Each path below is one point turned by a fixed rotation once a step. After each direction that follows a path, write how fast that rotation turns it, in deg/step (0 if it stays still).
Each turn is a multiple of 5 degrees from 10 to 175, or 0.
Each row of a path follows its step; steps can be skipped.

step 0: [-12   0  14   0  -9 -15   8  -2   6  -9  -1  13 -19  -6  28  -2  -9  -4
  22  20  14 -12   1   8 -28 -11  34   4 -19  12   6  -8  13  26  -1   3
   7   0 -11  13  -9 -11   0  -1  -8  17  13  22  17   9]
step 1: [ -6  11   3  -8 -11 -12  11  25  -7   4  22   6  -8   9   7   3 -22  -9
  18   0  20   0 -18  32 -26   2  -3   9 -10 -18  -9  -9   1  13  27 -12
  -3  -7  14   1 -12 -19   9 -19   6  -6   7 -21   9 -10]
step 2: [ -9  22   7  13  -7 -10   1   3  -4  -1   7  30 -27  -1  12  19   0   3
   5  -6 -21  -7 -15  22  -8  -6 -14  -4  -7 -11 -12   8  17  -6 -10  13
   4   8   6  42 -23 -11  12   0  25  -3  -6   2 -10  -1]
step 3: [-30   4 -17   7 -13   7  -3  13  21   2  16  23 -21 -20  11  -6 -11 -23
  25  10  -4  -3   0   8  -6 -14   9  -8  10  17   1 -23   2  -3  -1  -1
  23  11   9   6 -22  -9 -13  19  -3   9  13   0 -10   9]
step 5: [ 16  23  12  12 -24  -1  -5 -10  -2  18   2  29 -17  10  -1   4  -8  -4
   5 -26  -1   3  -6  -2  -1   9   4   5  -3  11 -11 -20  32   1   0   6
  17 -15   8  25 -11   2 -10 -30  -8   9   9  17  -7   2]
step 9: [-21  11  28  22 -34  -5  13   4  12  -5   3  15   2   2  17  20   8 -11
  19  -5   7   3 -11  17 -10   7 -11 -10  -2 -13  -3   7 -12  18  -2   1
 -18  21 -10  13 -21  -4 -19  -1  20  18  -3   5  -3  -2]
step 10: [-19  -1 -11  12  -3 -18   5 -15  12  -4  13  11 -20  -7  10  -2 -14  -8
  18   7  12 -19  -4   5 -30  -1  -4   3  -9  -8   1 -29  26  14  19   6
   7  13   2   6   4  -1   9   9  18  29  10  27  -5  -3]
step 11: [ -6  -2  20  -1  -9 -10  10  -2  -7   4  18  15  -3  11  -8   6 -26   5
  30   5  30   3 -12   9 -19 -20   1   3  15 -11 -13  -2   5  -3   2   1
  14  -7  30  21 -11 -12  11   4   3   1  27 -19   5  11]
step 12: [ -1  35  13   6  -1   3  -4  -1 -10  -1   7  21 -13  -1  15   0   2 -24
  26  -7 -13 -13 -24   6   4   4 -17  -8 -18 -25 -12  -2   0   7 -10  -2
   9  -7  26  31 -17  -5 -19   0 -11  11  -3   1  -5   3]
step 13: [ -8  15  -4  14 -12   0  -3  24   8  18  27  29 -32 -15  21   2   3  10
   3   8  22 -25   9  -5   3  -7  -5  -7 -11  11  -1 -11  17  -5   0 -13
  19   1  15 -11  -8 -13  -8  10   2  16   0  11 -13  13]
step 14: [  9  -1   8  16 -28  20  12  20   2  10   9  10  10  27  10   5  -7 -17
   2  11  14   5  -9  -3  -3  -9   0 -15  -7  -2 -21  -9   9 -14  12   0
  22  -8  -8   3 -24 -16  17   2  -1  25  28  -8 -11 -10]
Speeds:
[-7 -3 -4  2  1 -7  5 -6 -3 -2 -2  2 -2  6 -5 -1 -6 -1  3  1 -2 -4 -1  6
  1 -6  3  0 -3 -4  3  2 -1 -3 -3 -6 -5  0  1 -3 -3 -3 -3 -2  6  1 -3  1
  4  0]
40
[  2   7  -5   1  -5  -4   1   0  -6  -2   2  -8  -2   1   0  -2   1   0
  -1   3  -3   5  -1  -2   1   0 -10   3  -6  -3  -1   1  -2   3   5  -2
   2   2   0   4   5   0   0   1   3  -1  -5   8  -4   2]
135
[-4  5  1 -3 -5  2  3 -3  2 -1 -2  4 -2 -2  2 -5  0  3  0  5 -5 -7  0  3
  7  7  3  3  4  3  2  4 -2  4  0  3 -3  8  2 -3  0 -3 -2  7 -4  4 -1  4
 -3  1]
110
[ 1 -1 -5  0  4  1 -8 -1 -2  3  7 -3  4  0  1 -2 -2  4  0  3  4  2  0  0
  3 -4  4 -3  2  4 -3  0  1  8  5  1  3  1 -1 -2 -2 -4  2  3  3  9 -5  0
  8 -7]
110
[ 4  0 -2 -1  1 -4  1  3 -1  2  4  1 -4  4  0 -1  2  1 -9  2 -1 -6  7  6
 -2  5 -6  1  5 -7  4 -4  5  2  2  2  2 -1  1 -6  3  2 -1 -1  4  4  4 -4
  5  3]
120
[  4   1   3  -6  10   1   1   7  -4   0   2  -1  -4   0   3  -1  -1  -1
  -3   0   1  -3   4   2   2   1   3  -9  -5  -1  -2   3   1  -2   3  -1
  -3   3   5   3  -1 -10  -2   0  -1  -7  -1   3   1   1]
65

step 0: [ 15  10  16   7 -19 -14   7   5 -29   4  -7  -4 -14   3   4   9  -8   6
  14  -5 -13  32  -3   1  -6 -18  13   4  -2 -22  -5  -5  -4  -4 -23 -16
 -12 -12   9   0  -7  -4   4 -16  -3 -16   1  -9 -13   6]
step 2: [ 18  11   8  -1  -1   9 -14  -5  -9  -6  -8   1 -10 -26   6  17   3 -16
   1  13  -9   4  20  -9   0  -6   7   0  17 -20 -27 -15 -15   1 -17  14
  -8   1  -7   3   8  -4  -7 -16  -7   2 -16  -8 -14 -26]
step 3: [ 13   5   3  11   8  14 -13 -24   6   2 -16  -8  -6  -3  -2   9   0  -9
  -4  10 -17  25  11  -8   1 -12   8   9  -1  -1 -19 -12 -11 -29  16 -12
  17 -25   3 -14   8  11   1  -9   3  -8   0  13   5  16]
step 4: [  6  -8   1 -12  -7  12   7  15  -2  -4 -24 -13  -8  -4   3  13  -1 -11
  12  22 -13  -3  -4   4   9  -6  19  13   8  10   3   2   2 -16  -5  10
   9   4   5 -22  34   7  22 -25   7  11  -3  -8  -8  -8]
step 5: [  7   5  14   0   5  -6   1   7   8   5 -12  13 -12 -13 -17  22  26  16
 -24   5  -9   1  14   6   5   4  10  19  -2  -3  -9   6  -4  -9  19   6
  -1  -9 -20 -21  13  -8   8  -7   2 -24   6 -19   4  -5]
step 6: [-12  -3   9   2   7   2  -8 -14 -22   3 -18  17  -4   1  11  41   9  -2
  -2  -5   8  -5  -1  17  11 -19  12   6   9  -9  21   0   4 -10  -7   4
  17  -1   2  -2   1  13   7 -25   2 -12  -8   1  20   4]
step 8: [  7  13  -7   8  -5 -29  21  -2 -13   9  -5  10  -1  22  13  32   0   6
  13  11   3  12 -10  -1   7 -20  14  20   4   0  -7  -7 -17  -1  -2  -7
  -7   0 -12  11  -6  -1   4  -8  -1 -20   0 -12 -16  -8]
step 9: [  8   5  18  12 -11  13   1   0 -18 -34  -4  -5 -18   4 -14  10 -16   4
  -7   0   8  19   8  10  -1  -7  14   5   4  -9   2   2 -16   0 -30   3
  10 -25 -17   4 -16  -5   9  -1  -2 -15  -5  -1 -12   1]
step 10: [ 11   6  -2  21  -7  -6   8 -17  16   5  -6 -10 -13  -8   8  20  -6 -11
 -11  24   3  -3  10  -2  -8 -15   5   0   4   3 -22  -1 -25   4  -9  17
   3  -9   5  11  -1  17   6  -7 -11   7 -36  -4  -3  -7]
step 12: [ 16   7  14  16  -4 -10   1  10  20   0 -14  -1 -16  -4  -6   7   3 -16
   6   3 -12  11  -1  12  -6 -15  15   2 -13   4 -11  13   3 -30  -3   4
  12 -16   7 -15  10  13  26 -25   1   7   7   4 -12  14]
step 13: [  5  23  14 -14 -13   6   2  15  10  -3 -15  -3  -6  -6  -4  19  26  -3
  -9  17  -8 -18   9   6  -1  18  15  12  16 -18  10 -10   1   4   3  11
   9  -4 -13 -15  17   8  16 -17  -3  -5 -12   5   1 -15]
Speeds:
[ 1  7  0 -1 -1  0  1  7  2 -7  2  4  0  0 -1  4  1 -4 -3 -3  4 -3  1  6
 -2  3 -5  7  4  3 -2  2  2 -2 -3  6 -2 -4 -3  3 -2 -4  2 -1  1  1 10 -5
 -4  2]
95
[ 4 -1  1  0  8 -4 -7  1 -2 -1  3 10  2 -2 -2  5 -3  6  0 -6  2  0  0 -5
 -2  0  4 -4  1  0 -5  1 -3 -2  4 -5  3  6 -2 -1 -3 -4  5  0  2  2  1  2
 -7 -4]
120
[ 4 -3 -7 -2 -6 -1 -4  1 -1  0 -5 -1 -3 10 -1  0 -1  2 -7 -7  3 -4 -1 -5
 11 -2 -3  3 -1 -5 -1  5  2  0  1  1  2  2  2  2 -2 -3  0 -2 -4 -2 -3 -3
 -2  2]
40
[ 2 -1  7 -2 -5  2  8 -3  1 -4  0  0  0  0 -8 -3 -1  6 -8 -3 -4  2 -1 -2
 -2  1  0  4  8  2 -2 -7  8  2  0 -2  5  1  0  0 -1 -6 -3 -2  1 -1  0  6
  1 -1]
170
[ 5  3 -1 -1 -2 -3  4  1 -4  0 -5  1 -3 -7  0 -3 -5  0  0 -4  4  0  0  0
  1  9 -3 -1  6 -4 -1  3 -3 -2  3 -3 -2  0  5 -4  4 11 -8 -4  0 -2  4  3
 -2  0]
25
[ 0 -2  3  5 -3  6  6  1  8 -6 -3  2 -2  2  1  2  2  0 -1 -3  3 -3  4 -4
 -2  0 -1 -1 -7  3  1  2 -2  5 -2  4 -5  8  2 -3  7  2  1 -1  1  6 -3  1
 -4 -6]
130
[-4  2 -1 -1  2  4 -2 -5 -1  2  2 -3  3  0 -7 -7 -4 -5 -4  3 -5 -2  3 -4
  3 -2  1  1 -1 -1 -8  0 -5 -3  0 10  5  0 -2 -2  2  5  2 -2  3  4  3 -2
 -7  2]
45
